One vector is turned by the same rotation once a tick. Each row is the vector after some number of ticks, and that number follows the row.
The counts run from 0 to 263.
[ 16  -9  18   5  16  -4   6 -24  18   7  -5  18   5 -34 -11  -1  -1  15
  -9  -5  19   1  17  10 -21 -10   6  13 -12   5  -8   2  15  24   2  -4
 -17  -3  -8] => 157
[  6  -7   4  -5  12  10  18 -23  22 -18   4   9  14  -3  -6 -21  -1   2
  -2  -7  -8  -9  19   2 -12 -10  -9  38 -12  14   2  -6  22  -4 -24   5
  11   7  -6] => 190
[-24   2   0   7   4  10   1 -18  -4 -24   9  31 -13  -2  11 -26 -27  -3
  -4  -5   6  10   9  -8 -11   1 -11  -6   8  13  21  12   6  -6  -6   1
   9  26   8] => 33
[ 12 -15 -23  17  21  18   9 -13  -7 -11   5  15 -15 -16  -2 -19  18  -8
  25   1   3   6  -1   0   0   4  -7  -2   7   3  -4  21 -18  11   5   1
 -24 -17  12] => 45
[ -6   7   4  17 -15  12  14 -15  18  -6  -3 -13   8   1  13 -10 -17  14
  16 -20  -7  10   4  -5 -11 -23  -5  17  -1  21  13   4   3   3   0   9
   9  38  13] => 1
[-27  16  18  -5 -28 -14  -5  15   9  22   9 -13   2 -17  11  26 -19   4
 -23  -1   4  -5   0   3   0   4   5 -15   8  -3   3 -12  17   8   2   1
   5  23 -12] => 164
[ -6  -1 -17   7 -11  11   3   1  -1  11 -12 -18  -3 -25  18   9  -1  13
   3  -1 -15  11 -15 -11  -2  19   1  -9   7  -1   3  24  -8  18   4  11
 -12  25  32] => 241
[ 20 -10   0 -14   5  -9  23   5   7  23   4  14  -7   1 -10   9  -6   8
 -12  25 -10   4  12   6   6  25  10 -12   4 -17 -17   6   4  19   1 -12
 -20   0 -27] => 55
[  5   3   8   3  15  12  -6 -21  -4 -26  -5  34   0 -10  -2  -5  -7  -1
   3   7  16   6  11   3 -32  -8  -7   0   7  14  25  20   5 -18   0   4
   7   7  -7] => 126
[ 22  -5  -2  -9  -2  -9  11  13   3  25  -1  -6   0 -13  -8  37  17   7
  -1  23 -10  -3  -5   9  -2  17  11  -9  10 -18 -13  15  -4   6   2   0
 -19  -7 -16] => 151
[  5 -12 -12 -17  -1   3   9   4   1  10  -4   5  -1 -13   3   7   5   7
 -25  27 -28  -5   4   0   5  43   1  -5   2 -22 -13   9  11  18 -12   8
  -6  12   5] => 52
[-14  -6  11  11  13   1 -11 -15   3 -18  12  34   1  -6  -1  -7   7 -19
   3  10  30 -18  10   8 -16 -15 -11   9   3   1  13  -2   7 -16 -15   8
  14  -8 -13] => 29
[  5   6  11  -6   3 -15   3  12  -3  -3   8  22  -5  18 -16  23   1  -1
   8  27  12   1   2   8 -13 -13  -3  -6  12  -5   3  10   3 -41  -2  -4
   5  -9 -33] => 25
[ -7   4 -14  15  -8  18 -14  -2 -13 -23  -8  -5 -12  -6  11 -13  11   9
  13  -4   9  21   5   1 -10 -11 -25   2   8 -12  -9  14   3 -11   8  31
  17  12  28] => 207
[ -3   4  -2   3 -18   2   6  11   1  13   4  12   2   6  10  21 -13 -18
  11  18   5  -7  -8   7  -5  13  12 -28  32   2  27   5 -14   1   4  -7
  -6  12 -30] => 230
[  4  -5   4  -3   5   9  22 -22  20 -18   2   9   7   7  -4 -23  -8   9
  -2  -7 -13   0  20  -3 -15  -9  -9  32 -10  15   2  -4  20  -3 -21   4
  12  20  -4] => 191
[ 11  -2   2  -1  10   3  14  -6  16  -5   9  -5  17  -5 -10   4  29  -9
  13   4  -7 -28   7   6  -7 -10  -4  36  -1  12  -2  -6  12 -20 -21   6
   4 -21 -18] => 187
[  2   4  -9 -16  -7 -10  -5  24 -18  -2 -11   0 -13  20  -4  18   8  10
  -9  31 -12  11  -2  -4  -3  11 -13  -7  10 -20  -7  14  17 -31  -6  12
   9  -1  -1] => 117
[-20   4  22 -13  -6 -17   6   1  15  16   2   4  -2 -13   1   9 -25  18
 -36   0  -5   2  10  -6  -6   1   3   1 -10   2  -7  -9  30   8 -11 -12
  -2  21  -4] => 258
[  9 -12  -7 -19  -1  -3  15   5   5  15   0  10  -6  -6  -4   7  -1   8
 -26  25 -23  -2   5   0   6  40   3  -9   3 -21 -16   6  11  22 -11   2
 -11   9  -8] => 53
[  9   8  13   5  -2  12   9 -22  24 -14   1  -6  23 -11  -1   5   8   2
  17  -8  -2 -11   9   9 -21 -21  -4  31   1  21  14  -1   6 -14 -12   9
  16  16  -8] => 94
[-19  13  -4  14  -4  11 -10   2  -7 -12   1 -30   3 -34   8  -2  18   0
   2 -27   3  -7  -8  -4  -5 -19 -12  14   0  21   3  -1   9  -6   6   9
  -6  -8  28] => 174
[  0  -5 -13  21   0   8  12   5  -8   5  14  12 -13   0   7  -2  -4 -19
  31   8  12   3 -10   6   8  -1   6 -24  24   4  14  13 -28   8  14  -8
 -19  -6 -17] => 137
[ 15  -5  -1  -1  18  10 -15  -9  -9 -18 -12  25   7 -12  -6   4  21  -7
  -2  18  18 -11   7  12 -31   2  -8   7  11   1  17  12  11 -17  -1  10
  -2 -20  -6] => 220
[  6  -8  -8  24   5  -6  15  13   0   6   2 -14 -15  23  -5  -7  16   5
  34   2  11  12  -6  -4   7 -34 -11  17  -6  -1 -22   3  -8  -6   5   3
  -9 -20  -1] => 11
[ -5 -11   1  -7  12  11  -9 -14  -1 -17 -15  36   5 -13   5 -15  -6  -2
 -25  14   9 -13  11  -1 -27  19  -7   6   3   2  23   6  24   5 -14   7
   3   6   3] => 223
[ -7   5   1   7 -27  -4   8  14  14  11  17  -5  -2  29   8   7  -3 -10
  12  14  -2  -8   7  11  12  -7  -9   1  15 -19  -6 -14   0  -9  -9  14
  27  15 -28] => 198
[-14  -6 -20  -7  -7   1  -9  24 -20  -3  -9  -2 -21  18   9  -6   1   5
 -19  20  -8   9   1  -6   7  20 -20  -5   5 -25 -15  -1  20  -4  -5  21
   6   1  15] => 211
[ 13  -2  15  -1  10  -2  -5 -17  16   0 -12  -3  10 -43  -4  25  18  22
  -5  -1   7  -2   4   6 -27 -12   0  16 -10   4  -6  15  14   0  -3   8
  -8   0   9] => 253
[-14   9  -1  14 -19  -7  -6  27  -8  21   7 -25  -4 -18   7  15  11 -15
   3  -7  21 -10  -8   9  13 -10   3 -10  15   2  -1 -15   1   7  17  -2
 -17 -23 -11] => 73
[ -5  -8  -1  25  -7   3  10   5  10   5  18   4 -11  27   1 -18   2 -13
  24   1  22  -5  12  14  15 -24 -13   7   5 -15 -15 -19  -5   8  -4   9
  14 -10 -24] => 201
[ -9  12   1  23  -3   4   0   1  -3  -6   8 -22  -1 -27   1   0   9  -2
  17 -30  17   2  -6   0  -3 -33  -3   6   3  27   5   3   0  -9  20  -3
 -17 -17  10] => 172
[ -4   2 -12  11  13   9   1   1  -9  -8  -8 -17  -6 -22  -1 -20   8   7
  -1 -24   4   4   0  -7  -4 -17 -10  18 -10  26   1  -2  16  10  13  -2
 -33 -24  24] => 78
[  3  -5 -15  24   3  12   8   0  -8   3  12   7  -9  -8   6   2  10 -18
  35   5  13  -4 -10   7   5  -3   3 -17  23   1  14  13 -32   7  13   1
 -18 -11  -8] => 138
[ 16  -1 -13 -10  -4  -5  19  13   0  22  -4  -8  -8  -6  -1  23   5  16
  -4  19 -23  14  -6  -4   2  28   7 -14  11 -12 -14  23  -4  10   9  -3
 -22  10  -2] => 149
[ -6  -4 -15   1 -15  -2   4  17  -2  26  -9 -21  -4 -14  16  22   6   7
  -6  16 -20  -2 -17  -9  11  25  -1  -9   6 -14  -8  12  -4  18  -4  11
 -14  16  22] => 243
